Each path below is one point turned by a fixed rotation once a step. After each direction that follows a path, write how fast that rotation turns it, in degrees a step (0 if it stays still).
Each turn is a multiple of 5 degrees from 10 to 175, or 0.
Each row of a path follows its step; steps can be skipped.
Path 1:
step 0: -21  14  55 -13  37  16 -27  21 -12  25 -15  23 -18   9  14 -29 -24   5  43   0  20 -10 -11   0  15  34  22  17 -20  16  24  10
step 1:   0  26  55  39  34  16 -12  14  -8 -15  -3   1   4 -37 -34  -2 -10 -11 -35 -27  -2  17 -25  21  22  12 -10  27  10 -27  22   6
step 2: -14 -18  12  34   6  42 -49  28 -34  15  19  47  -8 -17   6  28  23 -36  -5 -17   3  -2   7 -20   6  14  22  -9  -9  19  18  11
step 3:   1  17  10  41  17   8 -31 -20   2 -21  34  12 -50 -21  10 -40   0 -10 -17 -24 -13  -6 -10  15 -37  42 -19 -24 -11  -4  -3 -12
step 4: -19  15   5   7  11  54  -5 -24  31 -14  -7  37  17  38   2 -15  -1 -53   0 -27  10 -22  10   1   3  22 -10   3 -40   5  19  18
step 5: -14  35  12   4  17 -10 -11  13   5 -50   4  13  -6   4  22  23 -40 -20 -24 -31 -50  -4   4  28   4   0  28 -31 -22 -25   4  10
step 6:  19   9  18  23 -12  30  11 -15 -14 -16  27  18   3  -6  20  13   7  26   2 -41   7  -1  31 -15  24  -4  23   1 -79   2 -12  14
step 7:   8  -3  23  27  48  -6  -3 -16 -20  -7  -1  -4 -27  11 -40 -20 -44   7  40  -4 -20 -12  29  14 -13  10  34 -27 -31   3  -9  24
step 8:  11 -12  12 -13  54  16  -3 -39 -14 -14   4  -3 -25  12 -24  11   7 -21  -6 -31  17   4 -15  16  62   2  17  33 -34 -13  -3  -9
step 9: -47  27   6  38  30  -3 -16   6  -8   7  10  13 -22 -23  -2  25 -45  -9   6   7  22 -21 -22 -14  43   8  47 -11   0  16 -20   4
  9  -7   6   2  -7 -11   5  -7  15  -3   9   6  -4  -6  -7   1  12   1  -5 -13   0   5  -8   3   6  -2 -13  14  -7 -15  -7  -1 : 160
  9  16   9   8   5  -1   9  -6  -3 -20  -2 -18  -6  -5  -4   6   8  -4  -4   5  -4  -2   5  -7  -4   0  -6   1   6   2   5 -16 : 170
 -7  11  -2  -8   9   5 -15  -2   4 -13 -10  -2  10  13 -13  -4   7  -1   7   9  -2  11  -3  13  11   0  -7   5   2  -7   0   7 : 100
 -7  -3  -1   0  12   2  11  16   9   2  10   5  -7   5  -7   6   3   4 -16  15   2  15   4   0  -4  16   1   7  -5   7   0  -3 : 40
 -5   0   6  -3  -1 -17  -8   6   8   0   8   4  -3   3  -6  15  -3  -9  24   5 -12  -6   2 -14  -5   6  -2   1   0   0   5   3 : 155
  9   3  -9   3  13   2   9  -6  -2  -6   9   9   3  11   0   4  -2  15   6   3  -9 -13  -5   2  -2  -9  14  18   6   2  -9   1 : 35
Path 2:
step 0:  22 -17 -17 -50  -1 -12  16 -14 -11 -20  25   7  31 -30 -12  -2 -29 -27 -29 -26   6  34 -39   9  13  39 -10  -7  12  34 -23  -7
step 1:  16 -21  -5  -2  -8   2  -7  12 -65 -27  23  15   3   9   7  49  -5 -31 -19  26   7   5 -14  19  29 -17 -14   1  -3 -41 -38 -23
step 2:  27  29   3 -56  -7   4 -10   8 -19   6  -1  -1 -12 -41 -22  22 -10 -14 -17 -25 -26  14 -21 -14  -7  37 -34  -2   2 -20   0 -54
step 3:  21 -13 -20 -16 -22  22  21 -16 -45 -19   4  11 -18  16   2  35  17 -63 -20 -18  -3  45  -9   1  27  -9  25   4  -2   7  28 -13
step 4:  52 -10 -34 -24  31 -35   4  16 -11 -12  -3 -16   0 -10  -3   9 -11 -21 -57  -6 -29   5   4   8  13  23 -25  23  35 -35   2  -9
step 5:  -9 -15 -24 -33  -5  16  38  -4 -32   7  32 -19   0  -5  14  30 -13 -48  -5 -27 -25  17 -28 -28  -4 -31 -20 -40  15 -22 -17  -3
step 6:  21 -19 -14 -26 -23  -8   9 -21 -14 -28   1  27  15 -19  -6  -9   6 -26 -62 -20 -18  12  -1 -12  33  39 -19  10 -20  -2 -50 -10
step 7:  38 -23 -16 -39  -1  -6  22   5 -61  -5   4  -1 -29  -6  -4  32  27  -5 -11  14  35 -12 -29 -11  14 -22 -17 -21  12 -31 -11 -30
step 8: -14  12 -40 -44  -1  -6  13  -7 -33   2  -4 -14   1 -50 -10  26   7 -16 -20  -5 -41  33   5  -7  11  18 -32  32 -29   6   9 -32
step 9:  38 -15  -7 -25 -34 -16  40  -6 -18 -31   5  -6 -39  -5  -1   8  11 -30 -14   5 -30  37  -8  -6  29 -23  45   2  28 -24 -10 -15
 10   2   6   6  -7  -3   1   6  -8 -11  -4 -12   8 -12   7  -5   2  -9   8   1   5  -9  -2 -11   3 -12  12 -16  10   8   4  -7 : 175
  5  -2  -7   7   2   3   4 -20   1  11 -10   4   4  -8   5   4  12   0  -5 -13   1  -9  11  -9   8  -3 -11  -9   5 -10   3  14 : 35
  2   8  12   3  -9   6  11 -10  14  -7  11   9 -16  -6  -7  -6  -7  -8   1  -6 -10  -3  -6 -11   9  -2  -1   1  -9   6   4   0 : 115
  4  -6 -10   1   4   0  10   7   2   4  10  -4   6  14  -1  -8  -8  -4 -14   5   6  -9   6 -21 -10   6   1  -9 -12   4  -5   7 : 55
-13   0   1  13  -3   2   5 -13  -5  -3  -3 -12 -19  15   6   9  -1  -9   3  13   8   7  -2   0   1   3  -8 -12   6   2  -4  -3 : 170
  5   3 -14   3   8 -11   7  -3   4   5   0 -12  -8  -1  -8   4  -3  -1  -2   4  -8  12  10   0   0  -4  16   5   4   4  24   3 : 70
  1   0   4   9 -11   5   0  -1   9 -14  15  -3   4   1  -2   4   9   9 -18   9   5  -2  14   1   6   0   5   9  12 -13  -1  -6 : 135
Path 3:
step 0:  21 -10  15  -7 -21 -12 -21   4  37  24   9   6 -17 -15 -11 -32  28  30  12  -1   2  31  -7 -24 -40  14 -35   3   4   2  45  23
step 1:  -1 -13  16  21  31  -8 -21 -20   3  -8 -21  -1   4  -6   3  59   5 -19  42  12   8 -40  32  21 -13  38 -16  24  -2   0 -14   3
step 2:  31 -15  -8  30   2   0  -4  -4  -1  27 -12   7   6 -38  42  -1  -8   6 -39  -6   5  39 -16  -2 -14  20   1 -26  41 -16  40  20
step 3: -13 -38  25   5  28 -47  16  -4  -7  -1 -11  20 -10  18 -23  47  13 -15  11 -10   1   9  -1 -23 -23  10   3  12 -34  41  19 -15
step 4:  39   2 -12  15  -2   8  -5 -22  57  -5  -9 -11   4 -30   5 -27 -15  14   7   0  27 -24  -7 -20 -32  10 -45 -14  13  13  30  22
step 5: -10 -36  48  21  13 -11  -3  12 -31   2   8  -2 -25 -13   0  47 -25  22  14   7  15   5  14  34  -2  49 -10  25  -1  -4   3  -1
step 6:  39  -3 -30  43  20 -32 -19  -1  -6  31 -20   5  23  -5  23 -11   2 -10   4 -18 -10  14 -11  17 -38 -25 -18 -31  16  14  35  -3
step 7: -14 -41  11 -32  35   8  24   5  -6  16 -11   6 -18  -1 -32  15  -2 -10  -5 -14  22 -16   9 -24 -12  63  -3  -4   2  37  20 -13
step 8:   0   6  12  52 -35 -30 -20  -6  14 -23  -6 -22  11 -32  28  -9  -6  14   4  -3  30  -1 -10 -15 -28   5 -52 -27  -5  18  -3  -8
step 9:  10 -24  30  -7  49   8  15  30  -5 -15 -18  17 -25  -2   8  26 -16  24  -4   6 -23 -16  11  45  -8  16 -21  13  12   0  43 -27
  5   9  -4 -16   9  -4   8  -6  -5   2 -10   3 -11  -8  -5   1   6   6  -2   3  14  20   5   9   5   4 -10  -2 -13  -6  -6  -2 : 160
 -8  -7 -17  -7   3 -13   0   0   9   1   3   8   4  15 -15 -12   4   1   1   1  14   6   1  -8  -7   0  10   3   6   8   7  -5 : 100
  4  -7  -9   1 -17  -1  12  13  -3   3  -8  21   2 -12  -8   9   3  -5  -2  -8   4  -9   1  -3  -2  -3   7 -14  -5  -3  -5   4 : 85
  8 -11  -4   4  -5 -13  -4  -3  -4 -14  -6  -5   1  11  -3  -1  -3  -3  14   0 -14   8   0  -7 -10   2  -5  -5 -10 -14 -15  -9 : 145
 -6   5  -5   8   1   1  -7  15   6  -8  -7  11  -2   2   5  -1  -8   1  10  -2   4   5  11  21  -4   2  -1  12  13 -12  -3   8 : 90
 -5   3  12   8   3  -7   5  -7 -10  -5  13  10  12   4   9  -2  -3  14 -12   4  12  -2   4   1  -5   3   6 -11  -1 -17   0  -4 : 115
 10   7   1  12  -8   1 -13  -5  -1   6 -11  14   2  -1  -6 -21  -6   2 -13   7  -5   7   2  -9   7  -2 -12  -2   4   2   0   6 : 175
Path 4:
step 0:  14   5  17  13   5 -13  -2   7 -11   8 -10  -6 -16  -5 -27  11  15 -16 -24 -48  26  13  32 -21  30 -51  47 -19   6 -16 -40 -19
step 1:   7   8   1  28  -6  11  21  12 -19  15   1 -25 -10 -31  18  -2 -13 -38   4 -25   0 -30  55 -40 -14  22  -6  -6  10 -36  16 -43
step 2:  27 -18  40 -24  23  29  11  13 -19 -19   9 -32  14  -9   6  47 -34 -43   8 -12 -45  17   3  12  16   1   9   5  19 -23  18   6
step 3:   7  22  14   9  37  27  -9   8  -2  11  16  16  16 -25  46  -1   4  25  20 -49  -5  45 -27 -19  10 -28  -6   0  30 -33  -6   0
step 4: -25 -30  14  27  16  27  25 -18 -40  29   2 -11   9 -11  18   0  23   7  33  10 -16   4   3 -27 -24 -45  30  10  11  33   3 -36
step 5:  41  21  28  33  14  19 -15  41  -8  24   7 -19  20  -1  -7   0  27 -20  -8 -12 -34  -9   6 -10  -6   9  42 -37  -4  50 -12   5
step 6:  13  16  25  -2  -3  -7 -26 -23   7  12  -6 -24 -26  -7 -13 -16  20 -17  -1 -12  -6  19  31 -55  13 -21  46 -33  19 -39  24  25
step 7:  31 -21   1  13  -3  19  25  17 -11 -15   7   5 -25 -45  -2   6 -33 -27 -15  -9   0   7  22 -42  16 -36  19  -4 -32 -30 -13 -46
step 8:  23  -5   6  19   9  36  20   7   7 -10  28  -7  26 -49  39   9  13 -46  18   1  -9   5  20  14   8  40  15  12  34 -25  22 -15
step 9:  -1 -12  36  -8  40   8 -23   7 -33  14  14 -13  24  -5 -11  32  25 -28  20   0  -5  45 -35   4  17 -31   3   3  33 -35 -21  -6
 -2   2  -1  16 -11  -4 -18  -6  -4  12  -4 -11  -5   2  13  -9  -5  -8 -13   3  -1   4   0   7   5 -12   1   5  -3  14  -2   7 : 60
  6  15   3 -12 -15   9   2   2  -4   7  -1  -2  -9   7  -2  -6  -8   6  12   4   9  10  -8   7   6 -11   5 -10   8 -10  -6   6 : 110
 12  16   5   2  -2   0  -1   7  -7   0  -8   2   9   4  -9   2   1 -16   1  13 -12  -4  -5  10  -2   9  -2   4  10   5  17   0 : 110
-10   5   5  -3   6   3   4   2 -10   9  -4  -6   6  12   8  12 -15  12   3 -19  -8  -5   0   3  -6  -3 -13   5   9   4   4   3 : 45
-4 -6 -5  8 -9 -9  0  6 -8 12 11 19 18  0  1 10 11  2 10  5  0  1  5  5 -2 -8  5  3  4  0 -9 11 : 70
 -5   0  -4 -12  -1  -5  21 -12 -13  -6   1  -4   2   4   4   8   7 -13 -13   0  -1  -7 -14  -5   9  -9   7  -3   0   4  -1   9 : 160
Path 5:
step 0: -40   9  11   6 -44 -10  -3  34   7  -5  -3   5 -16  -1  -6 -53  50  -6 -22 -23  -2  17 -22 -36  -9 -19   4  12  32   2   6  -2
step 1:   9 -17  11   1  16  -1   0  12  29  34   0 -30 -25   2 -11 -13  13 -26  11   4 -10   0 -55  16  -5 -38  13  -6 -46 -51  11  -5
step 2: -10  -3  -7  -7  16  52 -63  28   3  15  -3  17  -9   5   2 -34  -4   4  -8   1  13  33  -4 -11 -13 -12  -9 -56  -1  11 -20  12
step 3:  27 -37 -23 -17   0  19 -32   2   6 -38  24   9  15  33 -14  16  22 -14   5 -36  10 -29 -39 -27  12 -18   7  22  -9 -16 -27  13
step 4: -25 -18  29 -11 -36 -18 -25  -3  -1  19  11  -6  -4 -27  -3 -30  18  -3 -22 -13 -39   1 -16 -32 -34 -36   7  10  23  25 -42   0
step 5:  -4  12 -36  13  -4  -8   4  22  25  23  12  -6 -45  23 -33 -21  35 -34   5  -2   1  20 -43   3 -12 -10   1  24 -37  -7  -1 -35
step 6: -21 -21  20   0  33  39 -31  35  14  24  -4 -22 -21  -2  13  -7   1   2 -44 -25 -15  24 -30  23   7   8  -3 -33  -6 -11 -24  29
step 7:   2  10 -12 -16 -19  25 -41  28   0 -35  35  11  -4  27 -20  -8  30  16 -11   9  25  -6 -18 -50  26 -33   0  -7  -8 -31   1  17
step 8:  -6 -52  18 -21  11  -3 -11 -11  -3  -9  -7  -4  12 -29  -5 -33  39 -31   4 -12 -23 -25 -34  -7 -33 -39   8  -9  28 -17 -21  -3
step 9:   2  12  -2  13 -37   3 -21  19  16  41 -13  14 -20  19 -21 -32  13   1  27 -27  16  20 -33 -13 -18 -38  15  -1 -32  35 -13 -23
  7  -4   9  -1   4   4  -2  -1  -1  -5 -12   4   5  -2   1 -11   2   3  12   3  12  -3  -3  -1   6 -13   2 -22   4 -15  17   6 : 60
  3 -14   6 -10   0 -15   2   4 -18   0   4  11  -2   3   4  -5  20   7   6   2   1 -14   7  -7   2   6   4   3   1   4  -9   5 : 85
  0  -1   3 -12  -7   2  -2  -4   2 -17   3  12   0   1   1  -2 -10   7 -17  -5  -3 -10   0  -1   3 -10   1  13  17 -10   2 -11 : 90
  3   9  -1 -10  18  13  -4  19   5  -4  13   1  16  -5  12   5   1   8   4   5   1  -3   7  -2 -11   0  -1   3  -6  -8  -4   1 : 80
  5 -12  14  -9  14   3   7  -7  10  -7  -2  -5  -7  -3  -6   7  -1  -8   6  -5 -23 -10  -1   9   0   3  -6  -1  -5  -5  -2   8 : 160
Path 6:
step 0:   8   8 -18   6 -36  36 -39   9 -30  32   9  21  17  15  37  -8 -26  -1  26 -19 -22 -14 -17  15  16  -2 -25 -21  -1   3  37   3
step 1: -21 -12  -7 -29  19  33 -45 -15  -9  29  -1  34 -22   2  -7   2  24   7  20 -20 -30  32  -7   8 -22  43  10 -18   5 -15  -5 -24
step 2:  10   2  12 -11 -10  15 -21 -37 -53   1  -6   3 -23  26  -6   0 -33  16   5  29 -19 -25 -11  22 -18  35 -10  -5   6  46  19 -11
step 3:   8  -5  51 -22   9  33 -16   1  -8 -13  -1  24  -2   6 -13 -11  10 -30  -5  18 -34  -2 -38  16  11  33  -7 -11  37 -16 -34  22
step 4:  29 -27  23  13 -12   1 -39 -15 -37  27  33   5  15  -2  13 -36   5  -8  35  23 -28 -24 -18   7  18 -16 -18 -18 -15   5  22  13
step 5:  11 -32  -7   6   7  17 -34   9   6  -1  35  57 -21 -20  27   3  -6 -17   5 -12 -36  37 -19  21 -25  24  -6  -5  11 -18  11   0
step 6: -13 -28 -27 -13 -17   9 -14 -20 -47  -1 -13  36  15  22  -5 -26 -22   5  14  13   3  11 -30   7 -16  23  -2 -44 -14  30  34  -8
step 7:  20  -7  13 -17 -17  50 -31  -1  -2  -3 -17  24 -19  19 -19  15 -10 -18   8  -8 -26  25   0  -5  23  31 -27 -27  49  17 -17 -11
step 8:  -4   4  35 -20  14  19 -32 -31  -6   3  35   4  -4  21  -6 -29  11  32  23  31 -36 -21 -22 -12  13   4  -8 -44 -17  25   2 -11
step 9:  44   7  34  -6 -12  -5 -38  -7   1  -5  12  41 -40   3  23 -20 -34   5   1  13 -32   9  -9  15  -6  27 -16   8  14 -35   6  20
 -5   1  10  -6 -18 -10   1  13  -6  11 -18   1  12  10  -1  -7  -5  -5   0  -2   0   3  -1  -5   2   2   4  -8   4 -18  -1   5 : 115
  2  -3  -8  -3   3   3   3  -9  -6 -20 -15  -1  11   1  -3  -2 -14 -13  -8  10  12   2  -4   4  -5  13  -9   7  -3   0  -6   2 : 95
 16  -3   6  -9   6   0  -2   3  13  -1  -9   6 -11  -3  -3  -2  14  -7  -4 -20   3  11  -5  -6  -5  11  -3  10   7  -3  -3   7 : 175
  4 -10 -15  13  -6  -4   2  -1  -3 -11   8  13   6   4   5  -7   6 -13  -4 -17  -6 -12  10   2   3   2   8  -3  -8  -8   2   4 : 65
 -1  -2   7   9 -16   4  16  -1 -13 -11  -3   1  -7   0 -15   2  13   6   0   0   6   9   1  13   1   5  10  -3   9   8   5  -1 : 85
 -2  -7  11  -2  -5  -4  -2  -4  -1  -4  -5 -14   7   6   4 -11   6   5   1 -14   2  -7 -11  -1 -11  -5  -7  -3 -19  18   8  -2 : 170
-11   1  13  10  -8  12  -2  13  10 -10   5  -4   2  -1  12  13  -8  -5 -12  -9 -11   4  -3   5  -5   3  -5   1   3   0  -8 -11 : 160
Path 7:
step 0:   8   1   4 -14  36   8 -12  38   4  -2 -17   6 -21  21  42  38  -9  38  23  20 -12 -20 -32 -11 -12  27  18  28  28  -3   5   3
step 1:  -7  12 -20 -37 -25 -61  -8 -21   1   1  16 -41  10  14   1 -36   2  29   0 -21 -20  22  -2 -10  13  19 -27   3 -24   5   7   8
step 2:  -1 -39   7  21 -22  10 -18   3 -11  19  -7  36  21  16  22   3  19 -52 -22   0  10 -17  31   8  25 -26 -46  -4  -5 -11  -1  15
step 3:   4 -33 -10  20   0  22  13   3  21  -1  20 -21 -21 -11 -58  11   5  -2  -4  27  22  -2 -17   7 -27  14  22   8  30 -48  -3 -27
step 4: -19  42  14 -40  17  17 -11   8  23 -11 -18  -4  -3  -9 -27   6   2 -10  20 -12   9  21  -4 -19  19   9  24   0 -20  49 -48  16
step 5: -25   8 -16  14   0  12  13 -16  10  12 -40  15  23 -32  50 -23  -1  46 -12  19 -15 -17   7  14  19   2  -6 -24   4  12  39  -4
step 6:  13 -17   4 -11  -9 -35   3   4 -40 -17  35  29  10   4 -11  26  11  -3 -18  -9 -22 -16   3 -17 -68  10  -2 -25 -18  -5  18 -13
step 7:  29  18   5  17  -5 -25  20 -21  -9 -21  13 -29  11  -5  -7  34 -26 -51  27  -1  23   5   2  23  41 -20   8  36   8   2   6  13
step 8: -41  -5  29  39  16  23  11  25  -5  11 -20 -12 -22  23  12 -24   9  32  -2   3 -10  32 -11   3 -11 -45   0  30   8 -11 -32  -3
step 9:  21  11  -5 -38  27  11 -25 -13  13  21   3  18 -23   8  -9 -54 -47   7  -3 -12  17 -14  15 -40 -19  19  -3 -14  -3  -9  23  -1
 12  -1 -13   7   3  -5  10   3   5  11 -12  -7   7  -5  -8  -1  -8   9   3  -7  18   5  -6  10  -2   3  -9   0 -13  -2   8  -9 : 170
  9   5  11   7   8  -7 -22   4  -6  -2   3 -11   3  -4  -9   2  -5   9  -4  12   1 -12  -1 -12  -1   5   5  -5 -10 -12  -2  -6 : 125
 -2   3   0 -14   8  -7  -6   0   4  -5   2   1  -3 -12 -17   2  -2   5   7 -25  -9  -2   7   2  -5  -7  -7  -3   6 -12   1   5 : 135
 7 -8  2 -2 -7 -1 -4 -8 -3 -5  9 12 -1 -2  2  5  7 13 -2 -5 25 -3 -3  7 -2 -1 16  3  0 -6 -2 17 : 100
 -1  15   8   2  -1 -17  -9  -9  16  -3   1   0  -2   1  11   6   0  -8  -9  -4  11  12  -5   5   3  -2  -4 -13   6   1  -8 -10 : 125
 -8   5   1  -2   7   7  -1   6   5   3  -4  -2  12  12  -3   1 -21   8   4   8  -1  14  -4   4  -5   3   6 -10   8  -3  -6  20 : 85
Path 8:
step 0:  -1  39  22 -25  17   8 -16  -7  -5 -18  18  11   0   2   6  52 -12 -22 -18  28   2 -36  19 -24  12 -32   5  -9   0  -5 -63 -23
step 1:   0  36 -26  26   1 -21  20   0 -26   8  -6 -41   4  18 -43 -15 -13  14  21  23 -35  12   2  15 -46   2  35 -14  -6  -2  36 -24
step 2: -14 -16 -20 -21 -13 -22  23 -13  19  37  -6  44  44  32  16 -27  16  13   6 -17  -3   0  -1  21  45  -5  -9  -8  41  -7 -34  -7
step 3:  16 -26   3  -2  15 -31  14  26  58 -30 -21  -7 -19 -32 -39  24 -29 -13  21   3  16 -22  -7 -25   8   7  13  12  -1 -20  20  35
step 4:  20  28  38  -2  42  24 -58  36 -12  16  11   4  18  16  16 -27  19 -17  17  20  -3 -35  -4   2  -5 -30  -1  10  -6   5 -11 -32
step 5: -23   7   7  14 -51 -24  33 -15   6  45  27 -42  12  -7 -18  17 -20   5 -14   8 -34   7  23 -14 -19  -5  27  16 -32  -2 -29  -9
step 6:  -8  -3 -46 -10 -12  -9  10  30 -10   6 -24  26   4  65  18   6 -13  -7   9  23  38  24  -1  16 -10 -22   5   3  49 -22  17   8
step 7:   2 -11  16  -2  20 -21  55   0   6 -33  -2  -8   2 -13   8 -24  19  19  35   3 -23 -64 -19 -23  18   5 -16   9  -2   3 -16  45
step 8:  18  19   6 -10   6  42 -19  38  34   6  29   2 -31   1 -44 -24 -10 -17  -2 -12  17  -8  33  18  16 -38  -1 -21 -25 -30  -4 -25
step 9:   8  15  -4  31   0 -17   5  12   6  21  12  15  34 -14  31  17 -28 -34 -11  37 -60   4  17  19 -29   9  22   9   1  44 -14  12
  3 -19  -1  11 -12   2  13   1  -7   6 -10  14   9  -5  -3   3  -6 -11  -3  13  12   0   2   2  10   7   0   5   6   5   4  -6 : 100
  9  12  -2  -4  -3   6  -4  11  -5  -2  -7  -4   4  -2   1 -15  -2  -5   0  11 -10   0 -15  -5 -10  12  -5   3  18  10   9   2 : 135
  3  -6  -3  -3  -1  10  -1  -8  12   8 -10  15  -9   4  -9  -1   7  18   5  -3   3 -14  -2  -5  -1  -1  -1   4   8   4   6  19 : 85
 -1   6  -2   8  -2   9 -10  -9  13   7  -3  -5 -16  -3   9  -1  -3  -9   7  13   2 -12  11  -5  -5   5  -1  -5  -6  11  -4 -15 : 85
 -6  -7  12  -1  -1  10   4   4   6  -1   1 -11   3  14   2   4  19   4  -6   4 -14  -2   3  -1  16  18   1   1   5  -1  -6  -3 : 140
-10 -12  -5  -2  -6 -11   0  -6   8 -11  -8  -7   1   7   3  -9  -6  17   6  10   4  10   0  13  -9   2 -10   1   6   2 -12  -4 : 85
